Named turns come first, each shown by rows before and after it. Which turns, in which order, take the first row of each pair that follows to the second? Write the first one first, as in the answered first pair.
V (before -> after):
[ 13 -13  13  16  24   5  -2  18  13  23  10] -> [ 7 -4 13 26 14 15 -9 25 17  9 -1]
[  6 -35  12  -8   7   4   9  13  -6  34  21] -> [-14 -15  21   8 -13  32 -11  34  12  -4  -4]
[ -8   8  10 -16  -7 -15   0 -10  -6 -16   1] -> [ -4  14   2  -8 -11 -14   2 -11  -9 -18  -5]
[-15  13 -10  -3  12   3 -12   0  37   1 -14] -> [  0  17 -31  12  12  -7   3  -4  16  11 -19]
A (before -> after):
[ -9   8  -3  -7   1  -9  -1 -20  20  -8  -7] -> [ -3   9  -5  -1 -11 -14  13 -22  -5 -10  -6]
[-12   3   9   7 -19  13   9  15 -37 -23  -7] -> [-19   0  11   9 -10  27 -13  33  -2 -18 -12]
[-12  -2  10   7 -14  19  -5  15   4 -13  -2] -> [-17   1  10  -9  -1   9 -11   5  19 -13  -1]
U (before -> after):
[  7  15 -25  21   5   0  -6   6   8  -3 -21] -> [ 15   4 -23  25  -2   6  -1  14  -4   5 -14]
[-16   4  10  -4   5  13 -15  10  35  -4 -10] -> [-11  -3  16  11 -11  28 -10  24  13  -3  -6]
[ -4  30 -21   3 -16  -8  -1   4  -7 -34 -17] -> [ 16   1 -18  15 -21   2  14  17 -36  -7   4]
[ 13 -10 -11   2  -6 -15   6   2   4   6  -2] -> [  5   0 -11  -2  -3 -17   1   0  12  -3 -10]
F (before -> after):
[ 19   0 -20  28 -20  -1  16  15 -34  10   1] -> [  9  -8 -20  13  15   4 -17  25  30  27  -7]
[ 18   6 -10  16  -5   0  12  -3 -18   1  -1] -> [ 13   0 -11  14   7   7  -8   8  15  12  -6]
[  2   5  -2  -3   6  -2  -1 -14   0  -2  -2] -> [ 5  5 -5  6 -1  5  2 -8 -6  0 -2]
Then:
Each pair is two turns apart.
[ 14 -15   5   8 -14   6  14   7 -25   8  13] -> [ -2 -20  18 -23   7  -2  -2   1   9  10  19] -> V then U
[  5  18 -16  21  -8   9 -16   4  16 -11 -24] -> [  7  -1 -11  12   8  14 -25  11  32   8 -13] -> U then A
[ 27   4  -7  17  -3 -17  21   9  -9  21   5] -> [ 13 -12  14   2   7  -1  -1  24  26  24  12] -> A then V
[ -6 -20   4  -6   3   3   4  10   1  18  -8] -> [-10  -8   0 -17   7 -16  10  -8  -2   7 -10] -> U then A
[  3   9 -42   3  -1 -14  12 -15   4 -15 -20] -> [  3   0 -39  12   4   5  -6   7  26  -7 -26] -> U then F
[ 17   0  -4   3 -14 -10   4  -9 -14   2  17] -> [ 12  -5  -3  -5   3 -10 -14  -3  20  10  13] -> F then F
[ -4 -27  14  -4   6  -3   3  13   4  22   6] -> [ -3 -24   8   8   2   7  -2  23   5  20  -2] -> V then U
[  1 -12  -5   5   4   4 -13  11  18  16   6] -> [ -2  -1 -10  -1  12 -10 -12  -1  24  10  -1] -> V then A
[  0  22 -14  -4  -6 -16   7 -18 -21 -19  -5] -> [ -1  11 -13  19  -8  20 -17  17   6 -13 -17] -> A then A
[ -2 -17  17  -9   4  -2   7   5   0   7  12] -> [-14   0  19  -8  -2   0   0   4   6 -16  -1] -> U then U
[-16  17  17   2 -16  -5 -22  -3   1 -22 -14] -> [ 12   6 -15  31  -3  -2 -14   9  -4  14 -19] -> V then F
[  1   3 -14  -5  15 -17   5  -3   2   0  -6] -> [-10   4   1   1  -4   4  -2  12  -1 -21 -10] -> V then U
[-12   8  20 -20  -6 -15  17 -20 -14 -18   9] -> [-12  14  15   9 -23  12   8   4 -15 -27  -5] -> V then A
[ 26 -17  -9  22 -14   0   8  11  -9   7   2] -> [ 14 -14  -7  -4  12 -12  -7   1  34   8  -1] -> A then A
[-16   0  10 -10   8 -10   2 -12 -20  -5  -4] -> [-19   4   8   5  -3   5  -1  -1 -23 -12 -10] -> V then A
[  6 -15   8  -2 -14   6   6  31 -16 -19  -4] -> [ 16  -8 -18  13  -3   0   3  30  -5  -7 -20] -> F then V
[-18  16   8   3 -11 -11   5  -5   2 -24 -18] -> [-20   1  19 -20   3 -20   5 -12   8  -9  -1] -> V then V
[ -5 -23   6 -15   8  13 -11   6   2  22   0] -> [-20   1   6 -25   8   1 -15  -9  14  -6 -12] -> A then U
[  6 -38  24 -11  -1   7   3   5 -10  26  33] -> [  0  -6  16  -9 -20 -13  24 -19 -43  -7  22] -> U then F
[  8  -1 -12  11  10  -2   1   0   6  15  -4] -> [ -1  -2   1  -8  12 -14   2 -13   6   9   5] -> V then A
[ 14  12 -18   7  -7  -6  -1  -6   1   1   2] -> [ -1  14  -1  -7  -9  -2 -13  -4  12 -12   3] -> V then U
[  8  17 -11  25 -18  20   5   7 -16   1 -14] -> [ 19   1 -24   9  13   1   6  -4  -1  35  -1] -> A then V
[-17   6  12   9 -24  24  -2  14  -2 -28   0] -> [ 10 -12 -12  29 -12  25   5  24  -7  12   2] -> V then A
[-16  12  -4 -13   4  14 -13 -10   2  -1   3] -> [ -5   7  -9 -14   9   6  -3 -15  -7  12   9] -> V then V
[ 12   1 -30  14 -14  -2   5  13  11  14   1] -> [  9   5 -26  -6  -6 -23  13  -9   6  13   8] -> F then A
[ 11   4 -26  39   3  28 -21  33  27   3 -25] -> [ 25 -18 -24 -10  32 -30  14 -17   0  39  18] -> V then F
[ 17 -16   2 -10   3  12 -13   3  29  13   0] -> [  4  10  -2  -4  -9  12 -15  -3  28 -16 -17] -> A then V
[  7   8   0  17   8  19 -12 -11  16  -4 -12] -> [18 -8  0 18 10 17 -6 -7  5 15  1] -> U then U
[  4 -17   2  -3  -6   2  -2   5  -8   8   3] -> [  5 -14  -3   6  -9   4  -3   8 -10   4  -3] -> V then V
[ -3 -14  11 -11  17  -9   0  -7  19   5   8] -> [-11  -9  24  -6  -8   3   6  -4  -3 -17   7] -> F then V
[-18   1   0  15 -20  -5  -7  14  -5 -13   1] -> [-11 -15  -7  -2   5 -23  -5   3   6  15  16] -> U then U
[-12  12   7  -6 -14 -11   9  -5 -11 -32  -1] -> [ 16 -11 -15   5   0 -13  20   0 -22  10   9] -> F then V
[-11   2  10  10  -4  20 -19  24  11 -12  -5] -> [ 11  -5 -16  22   9   7  -9  22   5  16  -5] -> V then A
[-23  13 -18   3  28 -20 -24  -1  35 -21  -7] -> [-29  14  -6  16   8   1 -28  16  24 -37 -11] -> U then A
[  3  -9  -9 -25  30 -31  -3 -25   6  14   5] -> [  3  20 -21  -5  12 -32   3 -30 -13 -14 -16] -> U then V
[ -9  14  -9  13 -21  15  -3   0  -8 -30  -6] -> [ 14   0 -29   8  -1 -11  13 -15 -19   8   7] -> A then V
[ -9 -18  19 -17  13  -7 -11  -5  17  -2  16] -> [-11 -13  28   4 -11  15  -7  11  -4 -20  10] -> U then U
[ -3  -6   5   3  15  29 -33  21  22   4   6] -> [ -1  11   4 -11  -7 -11  10 -22 -40 -16  18] -> A then F
[  9  -9  10  23 -37  40   2  24 -15  -6   7] -> [ -1  -1  -7 -29  26 -12 -13 -15  48  17   9] -> U then U
[ 16  -6   1  22 -31   5  20   9 -35  -5 -12] -> [ -8  -5  10  -9  11   3 -21  11  47   2 -19] -> A then A
[ -9  30  -6   3  -3 -25   5 -11 -18 -33   9] -> [ 16  -9 -13   2  18 -27  10  -5 -20  19  32] -> F then V
[ -3  12   9  -9   7   2   1  -5  25 -11 -22] -> [ 19  -7   4   3  -2   0  24  -5 -15  12  -6] -> U then V
[-9 -2  8 -4  4  2 -6  8 20  1 -1] -> [  7   1 -14  16  -1   0   5   7   1   8  -5] -> V then U
[  3  13  -9  13  16 -17  -1   9  11   0  -8] -> [10  4 -5 23  3 -6  5 19 -9  6 -4] -> U then U
[ 14 -29  18  11 -12  29   3  31 -12  27  15] -> [ -3 -22  21 -12   9  22 -20  24  37  21   7] -> V then A
[ 20  -6  -1  34   0  16   5  26 -18  13  -1] -> [  2   1   1 -12  36 -14 -11  -5  32  14   2] -> A then A
[ -3  12  11   1 -10  -7  18 -17 -13 -32  -1] -> [ -4   2  10  14   3  22 -10  11  30 -18  -9] -> A then F
[ 12  -8  10  12 -13   5  19  -3 -28   9   2] -> [ 14 -18   8  14  -3  15   6  10  -6  22   1] -> A then V
[  9 -17  11  -1  -6   0  13   7 -15  13  14] -> [  8  -5   3   0 -11  -8  20  -4 -23   5   7] -> U then F
[ 13   0 -19   8  15 -15   5  -6  -2  14   2] -> [  5  16 -17  21  -5  -1  -1   1  -6 -14 -13] -> U then U
[  7 -16  11 -18   1   2   6   4  16  -1  17] -> [ 22 -10 -12   0  -2  -4  21   2  -7   6   7] -> V then V
[ -6 -14  27   6 -19  41 -22  35   0  -7   5] -> [ -7 -16  14 -30  24   4 -28  11  38  16  12] -> U then U
[  3   8 -10 -13   4 -23  14 -21 -14  -4   3] -> [  3  12  -4   1 -12 -11  16 -11 -26 -15   0] -> U then U
[ 18  -5 -12  23  -7  10   4  16 -11  15  -3] -> [  4  15 -18   0  15  -8  -8  -1  24   0 -15] -> U then U
[ 21  10 -45  -1  30 -12  -5   1  23   6 -19] -> [  4  16 -32  -2  25   1 -18   9  36 -10 -25] -> V then V
[ 10 -10   2  -6  -6   1  14 -20 -27 -14  -4] -> [ -7  -8  18 -18  -3   9  -4 -16   3 -22  -6] -> U then V
[ -9  16   9  -9  -4  -3  -3  -9  -2 -16   0] -> [  4  12  -1  13 -10   5   3   3 -14  -9  -4] -> V then A
[-22  21  16  20 -15  18  -9  17  11 -25  -8] -> [ 14  -1 -14  42  -1  12  10  22 -10  20  -1] -> V then A
[ -6   1  10  12 -14  15   0  15  -5 -10   1] -> [ -3  -6   1 -11  15  -9  -3  -1  18   9   8] -> U then U
[  4  -3  -1 -16   5 -16   9 -18  -1  14  16] -> [ -2  19  -4   0 -15  -9  12 -16 -16 -12   3] -> U then A
[ 11  -2 -21  14  -2  -3  12  15  -6  21  -8] -> [ -3  17 -22   4   4  -8   3   6  12   1 -21] -> U then U
[  5   5 -17  25  -4   7   0  12  -7   4  -8] -> [  6   5 -21   8  15 -10  -4  -2  13  13  -9] -> U then U
[  3  -7 -18  -2  24  -2   8   3   2  21  -5] -> [-13   1  -4 -24  20 -11   6 -12   8   3  -2] -> V then A
[  0 -17  -2  13 -20  20  -1   9 -23  -6  12] -> [ -1 -31   0  -2   0  21 -13  11   5  12  18] -> V then F
[  7  -9  13  -1 -14   5   9   0 -31  -1  11] -> [ -8   9   5 -23   7 -17  -1 -19   6 -11   0] -> U then U
[  9  11  -8   0  -7 -14  22 -12 -24  -4  -6] -> [ 14   2  -9  16 -12   7  16   7 -21   4 -11] -> U then A
[-12  -1  12  -9 -15  -6  12  -9   4 -16  11] -> [ -7  -8  13   4 -21   8  12   3  -1  -9  13] -> U then A
[-22  -7  28  -8  -4  21 -16   7  20 -19   6] -> [  8  -8  -3  33 -19  22   9  13 -26  -4  -1] -> U then V
[  3  15 -24  17   4   1  -6   5   9   0 -18] -> [ 11  -5 -15   1   6 -16  15 -12 -17  16   6] -> V then F
[  4   0   4   0  -4  -2  11  -9 -15  -6   9] -> [  8 -13   1   0   9   2   4  -4  -2  13  12] -> A then U
[  0  -2 -18  17  18   3 -14  11  26  30 -24] -> [ -6  -5 -12  10  21   4 -16  13  31  29 -22] -> V then V
[ -9  15   9  -2 -32  16   4 -15  -4 -22   4] -> [ 15   6 -14   7 -22   3  21 -23 -21   8   8] -> A then V
[ -2  19 -21   0  -4 -10   6 -14  12  -3 -23] -> [ -4  10 -16   5  -1   8  -7   3  28   2 -26] -> U then F
